In the rows, zero is written as 128.
One turn sends every row of this set to another row. A few are shown first. Where does it send the rows asked after them?
K586: [150 147  83 143 134 144 119  81 148  85 110 123 104 122  88 155 139 138
  83 178 143 132 151 106 105 162 136 108 108 126 143 122 122 153 149 140
 127 121 149 134 121 117 152 156 119 120 137]
K352: [116 107 156 143 149 124 152 119 130  86 117 141 115 106 147 163 125 127
 113 137 120 124  85 146 101 124 129 116 138 108 163 122 153 121 151 121
 115 136 147 137 107 102 151 111 101 155 138]
K447: [149 111 141 138 111 143  75 109 135  77 108 133 143 112  81 162 112 135
  87 141 151 109 149 133  93 144 129 117 121 120 178 150 130 137 150 137
 114 138 140 120 125 129 161 102 132 133 115]
K436: [142 121  81 134 155 130 127  81 114  94 117 120  89 109 118 195 133 144
 116 161 165 108 133 136 108  89 117 108 166 110 113 111 172 141 111 143
 157 122 134 114 113 109 135 103 114 148 129]
K460: [118 118  82 157 111 137 116  97 114  95 111 174  94 121 120 145 109 109
 112 185 150 103  81 130 116 108 123 125 174 113 118 129 124 174 169 126
  96 145 145 138 108 103 142  68 133 151 149]
K589: [142 126  95 145 132 151 117  59 153 101 109 127  92 136  86 148 143 146
  88 189 172 127 151 106 113 143 116 108 144 138 152 122 113 142 153 125
 131 120 133 151 135 129 133 145 130 125 128]
K912: [131 118 159 147 129 128 153 124 142  91 106 140 112 121 184 173 123 125
 107 142 134 131 115 123 113 140 126 114 135 117 164 121 145 115 141 115
 117 136 138 141 119 116 149  94 130 146 129]
K142: [137 131 144 134 134 137 148  59 128  73 123 116 116 113 135 122 141 126
 103 174 102 128 142 128  95 130 127 115 138 101 120 120 106 142 174 141
 125 133 154 112 104 110 150 133 108 149 132]
K12: [132 116  76 135 121 153 121 147 118  84 111 146  91 123  89 174  82 127
 105 169 133 120 103 121 112  76 108 118 150 115 133 143 111 172 136 137
 145 150 130 129 123 124 138  79 147 151 121]
K660: [132 136  70 156 104 133 113 118 115  80 109 169 104 114 141 158 110 110
 100 178 135 110  98 114 108 128 134 124 143 107 110 125 121 180 157 137
  87 146 156 126 103 107 157  66 139 145 142]
K18: [151 131  80 135 144 132 125  92 113  87 113 122  96 112 138 203 135 143
 111 162 164 110 148 121 109 104 121 108 155 112 112 110 171 142 101 151
 157 126 137 116 116 116 138  97 131 145 121]
K259: [141 131 155 137 118 143 151  52 133  87 117 119 110 128 154 123 138 122
 104 184 121 129 157 117 110 134 119 114 154 109 125 122 103 133 170 130
 133 134 140 122 116 118 141 121 130 146 131]
K211: [131 112 156 131 128 142 141  54 116  72 124 128 117 118 135 124 153 133
 104 183 114 121 149 116  96 120 113 124 154 110 126 118  98 143 168 152
 127 149 152 130 113 124 141 124 130 158 114]
K661: [134 120  99 142 137 147 115  70 126  87 114 142 104 118  59 150 151 138
  96 191 150 117 132 105 107 144 125 120 134 129 154 124 128 157 152 156
 133 141 152 159 123 116 142 161 125 136 131]
K671: [144 111 138 141 121 142  80  93 149  90 108 124 132 117  76 153 103 136
  90 139 159 113 141 150  96 135 124 110 132 119 177 154 130 127 160 114
 116 121 130 113 126 124 155 103 115 128 127]
K625: [137 131  68 137 123 150 125 153 127  84 109 138  91 120  95 173  70 122
 102 162 123 128 102 127 110  86 118 112 136 109 128 145 115 171 139 131
 144 138 132 115 117 115 146  84 135 142 134]
K817: [148 132  88 135 143 131 134  89 108  95 111 126  95 109 124 198 127 127
 123 167 160 108 135 128 118 107 127 109 159 104 116 116 185 143 108 153
 166 129 138 119 112 102 138 108 125 145 141]
K862: [117  88 157 142 147 128 141 113 132  82 118 143 111 117 159 169 142 147
 103 139 139 120 102 131  95 110 111 121 150 124 164 115 132 119 142 119
 108 143 141 147 120 128 141  93 120 162 104]
K915: [126 126  64 158 115 134 110 101 134  90 110 155  91 126 144 150 111 127
  94 173 155 113 100 128 106 110 120 116 159 117 107 121 106 168 164 110
  83 130 140 119 112 117 147  55 129 143 134]
K283: [140 130  75 139 115 155 128 145 132  94 105 139  85 131 106 173  71 122
 104 171 139 127 112 119 119  84 110 110 148 115 131 146 111 163 137 121
 149 137 121 123 126 123 137  73 149 142 129]
K155: [145 111 154 142 106 147  84  96 135  96 104 138 137 118  74 154 103 123
 101 153 161 106 142 138 110 144 126 117 141 120 185 158 140 130 156 130
 128 137 132 131 128 119 153 106 135 133 132]

K586 -> K589
K436 -> K817
Where do these go?
K915 -> K460
K352 -> K912
K625 -> K283
K155 -> K447
K211 -> K142

One turn sends every row of this set to another row. A few are shown first. Where does it send the rows asked after them?
K696: [134 144 106  92 111 116 151 153 146 112 142 157 140 103 102 137]
K780: [124 114 139 139 146 105 125 135 130 110 181 131 129 125 128 122]
K124: [127 125 114 138 128 114  97 137 132 102 107 126 121 146 167 138]
K830: [107 141  90 137 134 109 100 152 161 103 143 150 114 134 143 141]
K559: [108 109 120 118 134 131 132 176 125 111 138 127 124 106 110 169]
K579: [107 146 122 106 108 136 137 165 117 129 101 130 142 123 147 148]
K799: [137 117 119  95 103 111 118 121 122 154 151 140 103 135 166 127]
K332: [131 148 136 117  85  99 107 130 137 106 138 151 125 119 148 113]
K843: [153  96 137  99  94 100 147 152 132 129 143 126 138 112 131 136]
K63: [145 121 132 108 130 137 104 127 143 132 106 116 122 132 141 166]
K395: [149 144  82 107 108 144 155 147 126 129 127 110 107 133 135 122]
K851: [111 105  95  98 140 137 130 139 128 136 158 129 119 155 108 119]
K292: [130  97  91  97 130 116 123 140 124 155 168 136 124 140 124 125]
K187: [163 150 113 125 111 118 120 140 152 110 156 154  92 130 139 114]
K149: [146 111 117 101 140 116 139 139 157 145 129 131  92 109 141 158]
K813: [118 116 130 134 143  98 123 158 138  96 164 128 131 110 106 128]
K100: [101 119 107 141 116 144 117 135 115 125 127 124 142 147 122 105]
K504: [160 133 107 123 121 161 156 142 139 128 130 120 103 137 126 124]
K695: [143 121 158 136 123 126 127 144 139 147 149 114 142 148 129 122]
K260: [127 120 146 117  84 108 101 147 130 109 143 147 136 101 143 126]
K291: [120 111  78 120 120 105 125 137 150 119 147 150  96 106 123 160]
K872: [100 120  92  96 121 108 106 158 100 129 127 128 135 128 149 142]
K823: [137 144 139 133 141 147 127 145 146  94 129 115 104 130 110 133]
K426: [113 153  82 119 121 122 148 143 134 117 140 143 128 118 145  92]
K33: [134 161 130 110 106 124 137 174 126 127 103 147 132 116 132 143]

K291 -> K830
K813 -> K332
K799 -> K559
Where do these go?
K260 -> K33
K695 -> K843

One turn sends every row of this set to another row. A few are shown first. Where does it send the rows asked after them?
K121: [134  79 110 133 116 109 145 122 147 124 116 140 146 158]
K382: [151 114 103 105 124 121 173 142 100 106 118  91 143 130]
K970: [135 100 115 111 134 104 165 110 172 113 112 143 128 141]
K593: [121 152 134 127 106 157 162 137 137 123 151 109 147 134]
K416: [140 106 133 104 103 161 143 122 128 116 152 147 124 143]
K451: [136  95  98 120 156 142 136 137 122 127 153 106 127 126]
K274: [136 122 105 139 107 161 154 123  94 111 116 138 149 137]
K570: [156 105 132 146 130 107 152 113 132 148 114 112 161 143]
K358: [124 138 134 163 126 121 149 111 126 104 102 124 155 154]
K630: [125 130 113 158 125 111 156 111 156 104  97 128 144 152]
K916: [130 106  97 142 128 104 169 136 155 117 125 113 161 144]
K147: [135 119 121 133 145 140 139 134 118 132  92  89 123 124]
K123: [133 152 134 105 131 148 167 108 125 116 114 154 132 118]
K363: [130 126 121 112 159 146 146 123 148 119 131  96 101 121]
K614: [117 126 126 136 132 111 149 115 179 116 141 139 139 154]
K268: [130 138 144  99 111 148 136 149 108 106 119 129 116 153]
K189: [121 143 135 103 119 138 142 163 101 120 132 125 142 150]
K154: [128 136 121  86 136 135 156 157 103 111 145 139 139 136]
K945: [119 131 119 143 162 140 120 126 119 133 140 127 135 137]
K804: [130 150 109 100 133 142 161 143 106  91 131 129 122 134]
K902: [122 141 137 130 142 119 155 110 162 100 159 126 138 146]
K10: [140  71 125 118 125 111 143 123 124 115 140 143 155 154]
K62: [153 126 101 157 147 117 158  97 139 117 145 117 147 139]
K294: [156 129 148 143 127 120 150  97 160 129 120 108 128 146]
K109: [137 129 115 102 116 150 153 147 100  93 114 119 118 142]
K36: [148 136 149  89 132 124 147 110 126 106 107 137 104 142]
K499: [140 111 121  90 112 137 179 141 119 133 125 120 153 115]
K423: [170  89 115 130 128 118 159  98 148 119 133 109 129 141]
K919: [139 100 106 132 127 112 174 133 131 104 122  89 162 135]
K596: [144 107 145  97 137 110 162 100 152 103 107 139 120 134]
K282: [144  95 128  95 126 120 133 135 105 123 157 141 137 156]
K402: [133 147 129 148 120 129 134 129  93 113 112 118 148 161]
K346: [129 165 127 115 143 125 156 126 133 104 164 111 131 142]
K623: [131 105 137 115 153 136 118 126 119 143 106 138 117 132]
K879: [155 114 129 128 150 104 150  96 145 140 143 147 147 139]

K36 -> K402
K970 -> K630
K294 -> K570
Where do these go?
K154 -> K804
K416 -> K593
K363 -> K147
K596 -> K358

One turn sends every row of this set to another row. A few are shown first. Where does it send the rows asked after them?
K781: [144 123 133 144 148  94 120 107 126 144 137 135 119 129 141 157 140 158
 132 135 125 116 119 163 115 111]
K761: [137 124 148 144 137  99 121 105 117 145 145 127 130 136 122 156 140 159
 132 131 128 119 116 154 119 100]
K494: [130 122 131 124 137 124 121  95 122 137 128 129 124 134 131 112 134 122
  43 136 137 126 145 118 130 106]
K245: [153 121 130 112 124 108 133  90 120 119 166 123 132 143 107 123 147 102
 150 145 138 114 118 118 126 153]
K947: [119 123 117 112 156 116 138 107 120 107 115 129 119 126 142  94 134 115
  76 128 136 129 129 139 143  85]
K344: [146 133 146 149 125 166 127  97 139 143 140 140 111 125 140 129 131 136
  76 131 110 128 139 124 117 161]
K111: [125 121 132 139 148  85 124 110 123 130 124 129 123 123 134 156 143 154
 149 119 129 111 114 151 114 113]
K774: [141 123 128 118 135  97 140  88 120 131 170 125 123 143 125 117 135 109
 147 132 143 124 131 136 127 169]
K604: [126 123 118 119 149 121 129  95 129 154 117 134 119 127 126 111 130 120
  57 128 131 112 165 127 131 119]
K370: [108 118 112 143  88 157 116 138 103 120 156 116 135 144 135 127 128 138
 139 121 130 142 134 100 133 141]
K81: [155 122 119 117 126 100 128  91 124 113 166 129 119 144 142 116 149 112
 143 148 145 127 109 128 134 159]
K873: [143 122 131 112 132 104 143  89 118 128 167 123 129 144 111 117 141 104
 156 136 140 118 126 131 129 154]
K254: [131 117  84 134 116 161 125 144 124 137 141 133 124 131 132 130 125 129
 150 131 110 121 161 127 126 156]
K628: [161 122 125 115 120 108 126  91 124 118 166 127 126 147 126 121 152 110
 140 155 142 119 111 120 130 154]
K858: [132 117  83 125 137 158 128 141 121 123  78 132 123 125 125 132 133 101
 103 134 129 130 135 120 122 110]
K870: [142 121 120 118 133  93 132  89 124 118 164 127 118 138 141 116 141 111
 146 136 148 127 119 131 127 171]
K105: [122 119  84 137 119 147 113 129 118 143  81 132 121 129 140 137 134 119
  87 125 142 140 140 104 133 129]
K640: [102 121 127 113 137 112 122 101 120 110 104 120 130 120 117 118 142 113
  72 117 139 109 138  90 120 109]
K271: [129 116  92 133 129 160 129 152 125 110 151 130 121 125 141 127 115 117
 143 132 105 129 150 135 102 155]
K987: [130 136 141 134 130 168 154 109 119 118 125 134 121 129 134  99 139 138
 127 119 116 134 112 147 169 107]
K758: [135 136 128 132 142 165 156 113 126 117 120 139 113 124 145  98 136 135
 130 119 113 133 118 159 162 117]
K706: [127 118 110 141 122 161 133 150 114  99 170 124 124 134 147 117 112 120
 132 132 111 150 132 138 106 137]
K437: [118 118 121 148 101 160 122 140 106 110 176 118 130 144 144 123 116 132
 122 131 124 156 129 120 116 137]
K748: [124 122 144 145 137  89 115 103 123 145 135 127 128 126 122 168 140 156
 133 122 130 108 124 137 103 122]
K197: [138 120 106 129 144 168 139 139 116 132 105 129 126 132 115 128 115  95
  87 138 120 141 144 139 109 103]
K305: [130 121 143 139 143  93 120 112 119 115 135 125 130 126 128 156 143 150
 142 129 127 116 101 145 107  99]
K700: [104 130 133 131 133 146 136 109 135  94 100 128 120 103 131 126 140 122
 131  98 118 111 120  99 116 158]
K650: [139 121 141 144 142  92 110 109 129 129 140 131 122 124 135 168 141 153
 123 135 124 113 113 141  92 119]
K355: [ 92 122 120 142 133 143 139 131  96 124 110 114 130 133 133 121 109 109
  90 101 149 166 132 123 122 114]
K190: [117 118  93 136  98 160 123 141 110 135 139 125 131 140 130 127 133 137
 156 123 124 128 147 112 146 143]
K694: [106 130 144 134 127 150 131 111 131  80 110 126 122 106 132 125 140 122
 121 105 118 119 106  93 110 149]
K74: [112 120 126 137 141 154 138 133 108 126 118 119 131 131 117 132 103  95
  77 115 131 154 143 124  94 118]
K827: [138 134 149 148 119 167 128  93 133 158 136 137 119 128 127 132 132 140
  86 121 114 123 146 118 130 161]
K58: [107 122 101 144 120 145 126 125 102 148 100 124 123 140 147 123 124 127
  86 112 153 162 137 121 147 120]
K244: [112 126 116 109 148 119 141 103 116 127 104 127 126 129 120  98 141 117
  90 120 137 113 142 130 158  86]
K128: [106 121 116 113 157 107 128 105 129 105 102 127 119 110 133 112 132 107
  71 116 135 111 144 109 109 122]

K370 -> K437
K305 -> K650
K197 -> K858
Where do these go?
K873 -> K245
K987 -> K694
K640 -> K494

